One vector is turned by the same rotation once a tick. Each row is the vector after some number of ticks, and that number follows the row.
The counts run from 0 to 36.
| -.25 | -.24 |  .66 |  .48 |  .20 |  .41 | -.15 | -.02 |  .24 | -.11 |  .10 | -.09 | -.02 | -.26 |  .18 | -.16 |  .01 | -.14 | -.04 | -.23 | -.04 |  .30 |  .14 |  .14 | -.02 | -.21 |  .00 |  .04 |  .11 | -.04 | -> 17
|  .36 | -.33 |  .30 |  .28 |  .14 |  .17 | -.13 |  .30 |  .20 | -.47 |  .03 |  .15 |  .13 | -.27 |  .19 | -.15 | -.13 |  .24 | -.24 | -.22 | -.30 |  .31 |  .07 |  .06 | -.02 | -.09 | -.06 | -.33 |  .12 | -.40 | -> 32
|  .00 | -.18 |  .61 |  .31 |  .20 |  .18 | -.15 |  .14 | -.16 | -.39 | -.19 | -.07 | -.01 | -.14 | -.25 | -.13 | -.31 |  .11 | -.11 | -.39 |  .02 |  .13 |  .40 |  .16 | -.02 | -.17 | -.05 | -.07 |  .09 | -.03 | -> 0
|  .10 | -.28 |  .55 |  .25 |  .07 |  .20 | -.12 |  .21 | -.16 | -.34 | -.10 |  .09 |  .11 | -.29 | -.26 | -.08 | -.30 |  .20 | -.36 | -.43 | -.07 |  .07 |  .14 |  .10 | -.15 | -.13 | -.01 | -.12 |  .24 | -.11 | -> 1
|  .21 | -.31 |  .39 |  .10 |  .14 | -.09 | -.08 |  .31 | -.13 | -.19 | -.17 | -.23 |  .05 | -.19 | -.15 | -.18 | -.28 |  .02 | -.08 | -.26 |  .07 |  .32 |  .18 | -.04 |  .03 |  .13 | -.07 | -.19 |  .37 | -.32 | -> 26
| -.30 | -.42 |  .55 |  .46 |  .17 |  .41 | -.03 |  .06 |  .41 | -.10 |  .10 | -.05 |  .05 | -.15 |  .23 | -.17 | -.05 | -.24 |  .01 | -.09 |  .03 |  .40 |  .08 |  .23 | -.06 | -.25 |  .09 | -.13 |  .08 |  .01 | -> 16
| -.03 | -.56 |  .44 |  .41 |  .16 |  .02 | -.38 |  .36 |  .12 | -.38 | -.08 |  .08 |  .16 |  .02 |  .14 | -.14 | -.09 | -.07 |  .08 | -.15 | -.01 |  .10 | -.06 |  .29 | -.15 |  .09 |  .13 | -.20 | -.04 |  .13 | -> 13
|  .29 | -.17 |  .46 |  .08 | -.06 |  .06 | -.34 |  .11 | -.08 | -.41 | -.09 |  .07 |  .10 | -.33 | -.18 | -.01 | -.27 |  .15 | -.41 | -.28 | -.09 |  .29 |  .06 |  .12 | -.15 |  .00 | -.12 | -.24 |  .31 | -.19 | -> 2
| -.10 | -.60 |  .52 |  .22 |  .29 |  .09 | -.11 |  .21 |  .12 | -.40 | -.15 | -.09 |  .04 |  .09 |  .26 | -.19 | -.14 | -.15 |  .16 | -.31 |  .10 |  .16 |  .06 |  .19 | -.12 | -.11 | -.07 | -.18 | -.14 | -.02 | -> 11
|  .08 | -.25 |  .25 |  .20 |  .24 |  .22 | -.12 |  .03 |  .01 | -.63 | -.15 | -.05 |  .14 | -.18 |  .20 | -.16 | -.22 |  .14 |  .04 | -.48 | -.16 |  .37 |  .22 |  .05 | -.09 | -.13 | -.37 | -.04 | -.18 | -.12 | -> 5
| -.17 | -.61 |  .35 |  .38 |  .24 |  .11 | -.15 |  .29 |  .19 | -.39 | -.18 | -.09 |  .23 |  .11 |  .08 | -.13 | -.06 | -.11 |  .25 | -.13 |  .03 |  .14 |  .01 |  .23 | -.13 | -.04 |  .08 | -.07 | -.03 |  .06 | -> 12
|  .10 | -.30 |  .54 |  .19 |  .11 | -.08 | -.05 |  .40 | -.19 | -.27 | -.22 | -.23 |  .10 | -.09 | -.13 | -.15 | -.27 | -.15 | -.12 | -.31 | -.01 |  .27 |  .17 | -.03 |  .12 |  .15 | -.07 | -.02 |  .28 | -.12 | -> 25
|  .38 | -.22 |  .40 | -.04 |  .18 |  .13 | -.03 |  .03 |  .03 | -.42 | -.14 | -.06 | -.05 | -.30 |  .19 | -.12 | -.36 |  .13 | -.09 | -.42 |  .01 |  .38 |  .23 |  .06 | -.07 | -.23 | -.22 | -.13 |  .10 | -.30 | -> 4
|  .20 | -.38 |  .37 |  .14 |  .31 | -.02 | -.38 |  .29 | -.01 | -.65 | -.03 |  .21 |  .27 | -.08 |  .16 | -.20 | -.20 |  .05 |  .03 | -.43 | -.15 |  .15 | -.04 |  .15 | -.11 |  .05 | -.18 |  .01 | -.03 | -.12 | -> 7
|  .21 | -.18 |  .46 |  .34 |  .24 |  .19 | -.02 |  .17 |  .04 | -.46 | -.21 | -.15 |  .15 | -.18 | -.23 | -.30 | -.40 |  .14 |  .05 | -.40 | -.08 | -.02 |  .16 |  .25 |  .01 | -.11 | -.02 | -.05 |  .16 | -.13 | -> 29
|  .08 | -.37 |  .44 |  .09 |  .28 | -.03 | -.02 |  .26 |  .12 | -.28 | -.26 | -.33 |  .01 | -.22 | -.13 | -.11 | -.46 |  .05 | -.11 | -.19 | -.05 |  .26 |  .25 | -.03 | -.06 |  .08 | -.06 | -.28 |  .36 | -.37 | -> 27
|  .03 | -.12 |  .64 |  .17 |  .10 |  .00 | -.19 |  .42 | -.19 | -.29 | -.19 | -.13 |  .12 |  .04 | -.11 | -.21 | -.11 | -.12 |  .03 | -.26 |  .02 |  .33 |  .13 | -.04 |  .04 |  .12 | -.28 |  .10 |  .21 | -.11 | -> 24
|  .13 | -.52 |  .24 |  .05 |  .13 | -.10 | -.21 |  .37 | -.20 | -.51 |  .02 |  .01 |  .14 | -.15 |  .51 | -.18 | -.13 |  .09 | -.06 | -.30 | -.14 |  .43 | -.09 |  .10 |  .01 |  .13 | -.17 | -.11 | -.12 | -.13 | -> 8
|  .13 | -.15 |  .33 |  .38 |  .27 |  .23 | -.14 |  .13 |  .18 | -.45 |  .06 |  .03 |  .38 | -.12 |  .28 | -.28 | -.09 |  .03 |  .22 | -.41 | -.24 |  .29 |  .00 |  .18 |  .04 | -.13 | -.18 |  .06 | -.26 |  .08 | -> 35
|  .09 | -.53 |  .18 |  .29 |  .23 |  .09 | -.27 |  .24 |  .07 | -.44 |  .10 |  .18 |  .35 | -.13 |  .32 | -.20 |  .07 |  .02 |  .04 | -.41 | -.23 |  .11 | -.04 |  .08 |  .14 |  .07 | -.06 |  .07 | -.09 | -.05 | -> 36
| -.08 | -.31 |  .79 |  .39 | -.03 |  .01 | -.27 |  .31 | -.10 | -.12 |  .20 |  .08 |  .05 | -.28 |  .22 | -.24 |  .02 | -.14 | -.13 | -.20 |  .09 |  .33 |  .07 |  .04 |  .16 | -.09 | -.03 | -.06 |  .27 | -.09 | -> 19
| -.02 | -.05 |  .63 |  .21 |  .13 | -.05 | -.04 |  .19 | -.06 | -.12 | -.14 | -.28 |  .19 | -.18 | -.17 | -.36 | -.22 | -.12 |  .06 | -.34 | -.03 |  .27 |  .34 | -.06 |  .22 | -.05 | -.17 |  .29 |  .10 | -.14 | -> 23
| -.24 | -.21 |  .68 |  .41 |  .07 |  .23 | -.16 |  .09 |  .16 | -.20 |  .19 |  .03 |  .10 | -.18 |  .09 | -.24 |  .02 | -.28 | -.07 | -.28 | -.05 |  .30 |  .26 |  .15 |  .05 | -.19 |  .01 |  .22 |  .08 |  .02 | -> 18
|  .08 | -.26 |  .29 |  .23 |  .28 |  .09 | -.09 |  .05 | -.12 | -.51 | -.03 |  .11 |  .21 | -.14 |  .24 | -.24 | -.11 |  .02 |  .07 | -.61 | -.11 |  .24 |  .09 |  .23 | -.14 | -.14 | -.32 |  .07 | -.25 | -.09 | -> 6
|  .31 | -.24 |  .22 |  .21 |  .29 |  .34 | -.10 |  .08 |  .31 | -.41 | -.02 |  .02 |  .15 | -.23 |  .39 | -.13 | -.30 |  .10 | -.05 | -.37 | -.27 |  .44 |  .19 |  .11 | -.11 | -.26 | -.21 | -.20 | -.05 | -.26 | -> 33
|  .31 | -.30 |  .22 |  .37 |  .27 |  .17 | -.20 |  .37 |  .06 | -.48 | -.12 |  .16 |  .19 | -.13 | -.03 | -.19 | -.24 |  .04 | -.22 | -.28 | -.18 |  .23 |  .02 |  .18 | -.07 |  .02 | -.12 | -.34 |  .19 | -.33 | -> 31
|  .08 | -.62 |  .27 |  .00 |  .32 | -.02 | -.09 |  .27 |  .05 | -.37 |  .02 | -.05 |  .11 |  .01 |  .43 | -.19 | -.15 |  .09 |  .04 | -.31 |  .01 |  .37 | -.08 | -.04 | -.07 | -.05 | -.07 | -.22 | -.11 | -.11 | -> 9
|  .25 | -.26 |  .25 |  .06 |  .22 |  .09 | -.22 |  .16 | -.15 | -.44 | -.02 | -.05 | -.06 | -.40 |  .13 | -.13 | -.36 |  .18 | -.33 | -.37 | -.15 |  .35 |  .14 |  .01 | -.18 | -.10 | -.09 | -.19 |  .18 | -.25 | -> 3
|  .02 | -.56 |  .24 |  .16 |  .32 | -.07 | -.19 |  .26 |  .33 | -.53 | -.11 | -.16 |  .09 | -.01 |  .38 | -.15 | -.19 | -.09 |  .22 | -.36 | -.05 |  .32 |  .14 |  .00 | -.06 | -.10 | -.15 | -.20 | -.01 | -.18 | -> 10
| -.01 | -.22 |  .66 |  .21 |  .15 |  .00 | -.27 |  .35 | -.03 | -.10 |  .28 | -.04 | -.01 | -.33 |  .29 | -.33 |  .01 | -.29 | -.22 | -.27 |  .04 |  .46 |  .23 | -.27 |  .16 | -.14 | -.12 | -.09 |  .24 | -.14 | -> 20
| -.20 | -.61 |  .55 |  .34 |  .15 |  .20 | -.19 |  .24 |  .26 | -.14 |  .04 | -.09 | -.09 | -.15 |  .18 | -.09 |  .01 | -.31 | -.08 | -.02 | -.01 |  .32 |  .15 |  .12 | -.06 | -.01 |  .28 | -.26 |  .22 | -.25 | -> 15
|  .22 | -.12 |  .46 |  .22 |  .30 |  .09 | -.03 |  .18 |  .15 | -.41 | -.28 | -.17 |  .09 | -.17 | -.16 | -.05 | -.45 |  .07 |  .08 | -.38 |  .03 |  .09 |  .19 |  .17 | -.12 | -.08 | -.10 | -.08 |  .16 | -.28 | -> 28
|  .24 | -.06 |  .44 |  .47 |  .23 |  .12 | -.12 |  .33 | -.06 | -.43 | -.18 |  .03 |  .20 | -.27 | -.17 | -.21 | -.30 |  .13 | -.14 | -.39 | -.26 |  .11 |  .02 |  .30 | -.15 | -.01 | -.12 | -.08 |  .29 | -.07 | -> 30
| -.04 | -.67 |  .39 |  .44 |  .19 |  .02 | -.22 |  .27 |  .17 | -.25 |  .02 | -.07 |  .03 | -.12 |  .21 | -.12 | -.04 | -.14 | -.03 | -.01 |  .05 |  .19 | -.03 | -.01 | -.12 |  .00 |  .25 | -.26 |  .12 | -.04 | -> 14
| -.07 |  .03 |  .74 |  .17 |  .22 |  .01 |  .02 |  .18 |  .00 | -.13 | -.02 | -.23 |  .13 | -.16 |  .06 | -.31 | -.14 | -.22 |  .11 | -.34 |  .04 |  .47 |  .32 | -.15 |  .09 | -.16 | -.30 |  .18 |  .14 | -.22 | -> 22
| -.04 | -.16 |  .64 |  .15 |  .22 |  .04 |  .01 |  .14 |  .04 |  .05 |  .12 | -.15 | -.15 | -.25 |  .21 | -.18 | -.02 | -.18 | -.05 | -.25 |  .04 |  .57 |  .28 | -.24 |  .05 | -.05 | -.23 | -.03 |  .21 | -.19 | -> 21
|  .24 | -.22 |  .28 |  .31 |  .38 |  .41 | -.23 |  .03 |  .25 | -.50 | -.11 | -.01 |  .30 | -.22 |  .26 | -.26 | -.21 |  .19 |  .20 | -.43 | -.17 |  .35 |  .10 |  .14 |  .06 | -.14 | -.29 | -.03 | -.17 | -.21 | -> 34
